128 stands for zero in the data rows.
Here are some numbered points:
tensor([111, 103, 132, 142, 117, 138,  61, 141,  81, 107, 132, 114, 122,  96,  63, 100, 117, 101,
        194,  63, 123, 157, 101, 159,  75,  72, 190, 137, 122, 111,  86]) 0
tensor([149, 119, 198, 173, 148, 165, 139, 155, 200,  77,  86, 148, 144, 126,  87, 145, 114, 107,
        197, 120, 150, 255, 146, 103, 196, 113, 212,  99,  48, 117,  95]) 1
tensor([108, 208, 194, 164, 101, 172, 162, 100, 159, 108, 147, 154, 158, 160, 134, 255, 144, 156,
         68, 131,  39, 159, 127, 137,  85, 129,  53, 105, 153,  95,  28]) 2
tensor([120, 177, 224, 104, 116,  77, 236, 187, 114, 133,  77,  92, 198,  74, 209, 233, 213, 163,
        118, 204, 145, 155,  84, 144, 116, 255, 149, 141, 255, 129, 229]) 3
tensor([171, 100, 132, 114, 154, 151,  43, 114,  78,  87, 209, 136,  99, 151, 229,  74, 204, 114,
        203,  63, 157,  97, 172, 100, 110, 121, 154,  71, 194, 181, 159]) 4
tensor([112, 151, 131, 159, 133,  57,  51, 121, 195, 140, 109, 117, 171, 144, 177,  32,  70,  97,
        137, 179,  79,  90,  93, 121, 152, 128,  80, 167, 167, 109,  70]) 5
tensor([168,  89, 162, 108, 146, 108,  70, 100, 109,  66, 162, 111,  90, 148, 183,  60, 177, 156,
        179,  69, 148,  80, 140, 128, 120, 126, 139, 101, 112, 154, 145]) 6
tensor([159, 131, 106,  91, 172, 110,   0, 209,  88, 187, 166,  45, 201, 115,  82, 110, 122,  92,
        154, 150, 141,  76, 152, 120,  24, 129, 140, 139, 135, 134, 118]) 7
tensor([ 88, 149, 121, 122, 140, 115, 114, 132, 137, 157,  78, 127, 125, 167, 155, 103, 139, 138,
        130, 180, 117,  57, 163, 127, 144, 154, 111, 137, 159, 168, 132]) 8
tensor([107, 132,  69, 131,  91, 140, 163,  79, 109, 162, 152, 142, 111, 113, 169, 159, 149, 146,
         93, 162, 164, 106, 131, 194,  56, 152, 128,  98, 181, 155, 176]) 9
tensor([117, 186, 172, 116, 123, 104, 120, 104, 101, 205, 193, 135, 136, 128, 146, 171, 173, 134,
         69, 147,  84, 125, 114,  95, 123, 109, 119, 129, 139, 117, 152]) 10
tensor([ 72,  66, 125,  95, 198, 142, 254, 208, 137, 131,   0,  81, 119, 140, 165, 115,  37, 122,
        255, 171, 170, 125,  68, 239, 190, 182,  98, 219, 198, 198,  27]) 11
tensor([140, 168, 169, 152, 117, 164, 119, 120, 169, 180, 144, 180, 107, 232, 130, 102, 169, 155,
        145, 112,  44, 133, 223,  88, 123,  87, 113, 100, 103, 226,  89]) 12
tensor([139,  79, 123,  70, 126, 126,  61, 154, 107,  83, 179,  93,  99, 138, 155,  81, 167, 121,
        160,  52, 132,  73, 150, 125, 107, 108, 131,  84, 100, 110, 143]) 13
tensor([137, 145, 133, 140,  97, 104, 108, 112, 119,  81, 135,  91, 163, 120, 121,  78, 128,  83,
        111, 137, 214, 185, 169,  74,  86, 153, 170, 123, 190, 178, 170]) 14
tensor([121, 163, 146, 140, 218, 107,  22, 204, 181, 166, 188, 128, 236, 158,  93, 146, 174,  96,
        103,  18, 168, 130, 147, 100,  85,  47, 178, 154, 171, 132, 105]) 15
Which two points above are nearest to each new point by angle, seen from the average point of the numbered points? Their numbers follow each, nearest first.
tensor([150, 172, 103, 135, 127,  89, 199, 111,  96, 105,  68,  87,  83, 122, 227, 116, 146,  67,
        156, 233, 125, 114,  60, 152, 169,  42, 120, 148, 195, 157, 160]) 11 8
tensor([158, 113, 187, 149, 129, 117, 129, 136, 183, 151, 122, 161, 124, 168, 107, 112, 137, 156,
        145,  45,  90, 104, 135, 106, 147, 155,  67, 108,  75, 107,  80]) 12 2
tensor([174, 125, 112, 109, 128, 105,  98, 101, 141,  80, 167, 119,  80, 138, 196,  90, 194, 105,
        184,  70, 162, 125, 142, 127,  77, 125, 164,  91, 151, 206, 172]) 4 6
tensor([138, 145, 179, 154,  72, 132, 127, 171, 201,  55, 110, 115, 137, 191, 171, 139, 125, 122,
        105, 128, 175, 133, 136, 120, 166, 126, 161,  52, 179, 149, 124]) 1 14
tensor([ 60, 127, 105, 135, 134, 146, 136, 231, 166, 153, 107, 156, 152, 167, 156, 134, 101, 139,
        159, 121,  72,  86,  50, 156, 151, 153, 115, 127, 147,  96, 119]) 11 5
tensor([ 60,  96, 110, 167, 156,  90,  25, 135, 119, 113, 170, 120, 172,  96, 110, 139, 137, 135,
        149, 146, 154, 166, 172, 180,  79, 137, 144, 129, 103, 181, 168]) 7 0
tensor([ 96, 174, 160, 102, 105, 120, 208, 133, 143, 150, 107,  92, 147, 225, 175, 205, 132, 111,
         96, 223, 141, 164,  92, 112, 144, 138, 110, 147, 195,  81, 139]) 3 2
tensor([153, 142,  91, 145, 115,  91, 165, 112, 121,  66, 118, 108, 150,  92, 140,  66, 161,  73,
        107, 140, 206, 180, 146,  49,  98, 144, 173,  82, 203, 167, 182]) 14 9
tensor([212,  51,  90, 107, 161, 132, 160, 119, 127, 119, 125, 100, 160,  88, 158,  97, 130, 127,
        185, 179, 179, 139, 178, 152, 105,  94, 146, 159,  28, 117, 150]) 1 6
tensor([ 85, 184, 124,  94,  79, 195, 169,  90, 134, 146,  98, 166, 135, 144,  72, 176, 117, 153,
        106, 143, 116, 133, 179, 143, 108, 136, 106, 106, 116, 123, 131]) 2 9
tensor([112, 106, 149, 114, 127, 205, 167, 122, 159,  80,  97, 136,  99, 167,  71, 163, 159, 205,
        138, 112, 108, 153, 167, 169, 141, 190, 108,  87, 122, 127,  96]) 2 1
tensor([219,  80, 158, 103,  90, 173, 144, 126, 186,  93,  52, 157, 127,  89,  66,  96,  56, 151,
        119,  57, 207, 171, 100,  77, 157, 183, 142, 154, 132,  84, 216]) 1 14
tensor([ 99, 122, 113, 142, 120, 109, 122, 132, 150, 125, 143, 138,  97, 177, 151, 122,  76, 133,
        122, 160, 136,  91,  86, 117, 117, 109,  96, 153, 124, 144,  90]) 5 8
tensor([110,  93, 126, 100, 134, 102, 150, 172, 142, 144,  70, 120, 169, 121, 131,  93,  78, 114,
        116, 176, 172, 159, 121, 109, 203, 172,  79, 167, 139, 114, 159]) 11 8
tensor([130,  56, 160, 112, 132, 110, 194, 153, 143, 158,  92, 131, 141, 172, 156, 172,  78, 157,
        135, 187, 109, 165,  62, 153, 224, 209,  65, 202,  74, 140, 143]) 11 3
tensor([ 95, 155, 135, 107, 150, 141, 135, 106, 157, 109,  71, 140,  93, 176, 180, 114, 114,  42,
        127, 138,  95, 146, 122, 159,  89, 141, 157, 122, 108, 156,  78]) 11 1
tensor([167,  69, 121, 150,  90, 106, 208, 154, 162, 161,  96, 139, 114, 112, 148,  75,  83, 130,
         68,  90, 167, 137,  62,  88, 184, 224,  53, 166, 117, 160, 152]) 11 5
tensor([124, 104, 117, 133, 117, 183, 113, 108, 117, 106, 153, 103, 154,  81,  91, 160, 112, 142,
        149, 154, 147,  98, 104,  99, 178, 126, 106,  82,  94,  91, 182]) 1 13
tensor([138,  73, 122, 105, 132, 172,  99, 113, 146, 105,  95, 132, 134, 146, 109, 141, 158, 126,
        105, 144, 164,  92, 176,  48, 144, 137,  89,  96,  84, 113, 147]) 13 8
tensor([148, 104,  97, 123, 121, 143, 182, 120, 125, 135, 107, 126, 126, 120,  99, 118,  91, 135,
        105, 111, 161, 105, 108, 129, 160, 167,   0, 153, 127, 113, 138]) 11 9
tensor([181, 142, 122, 175, 129, 112, 211, 116, 103, 164,  88, 139,  56, 102, 164, 113, 123,  85,
        139, 217,  90, 190,  51, 131, 137, 159, 158, 117, 103,  84,  93]) 1 11
tensor([119,  48, 155,  87, 188, 167,  97, 134, 255,  85, 109, 133, 149, 101, 150, 140,  96, 197,
        116, 123, 174,  74, 197,  94, 154, 107, 161,  80,  84, 128, 167]) 1 13
tensor([173,  69,  33, 114, 194, 144, 132, 126, 127,  79,  78,  39, 160,  96, 143, 128, 132, 156,
        110, 152, 217, 183, 167, 175, 141, 128, 148, 163,  43, 122, 173]) 1 14
tensor([176, 134, 142,  80, 116, 107, 220,  87,  62,  93, 106, 116,  84, 186, 155,  59, 111, 122,
        143,  58, 163, 127,  84, 151, 148, 210, 100, 137, 181, 171, 119]) 11 6
tensor([129, 141,  88, 103, 118, 142, 132, 108, 144, 137, 159, 131, 105,  68, 136, 159, 120, 131,
        109, 108, 163,  93, 101, 211, 150, 150, 128, 112, 112,  45, 193]) 9 13
tensor([191, 144, 140, 146, 138,  60, 173, 138, 150, 125,  82, 130, 127, 128, 149, 115, 122, 112,
         81, 181, 163, 142,  71, 118, 188, 132, 118, 120, 118, 110, 168]) 3 5
tensor([116, 208, 128, 135, 125, 151,  90, 103, 132,  90, 163, 118,  80, 138, 174, 155, 182, 156,
        118, 101,  92, 135, 174,  70,  39,  88,  93, 226, 173, 172,  84]) 2 12
tensor([161,  94, 129, 104, 126, 139, 183, 167, 166, 149, 108, 111, 109, 134, 120, 114,  89, 115,
        119, 124, 175, 150, 116, 121, 208, 160,  91, 168, 138, 117, 126]) 11 1
tensor([ 90, 125, 164, 128, 142, 115, 137, 137, 145, 144, 153, 149, 127, 198, 189, 159, 152, 148,
        122, 109,  63, 130, 126, 146, 174,  96,  90, 118, 105, 159,  98]) 12 2
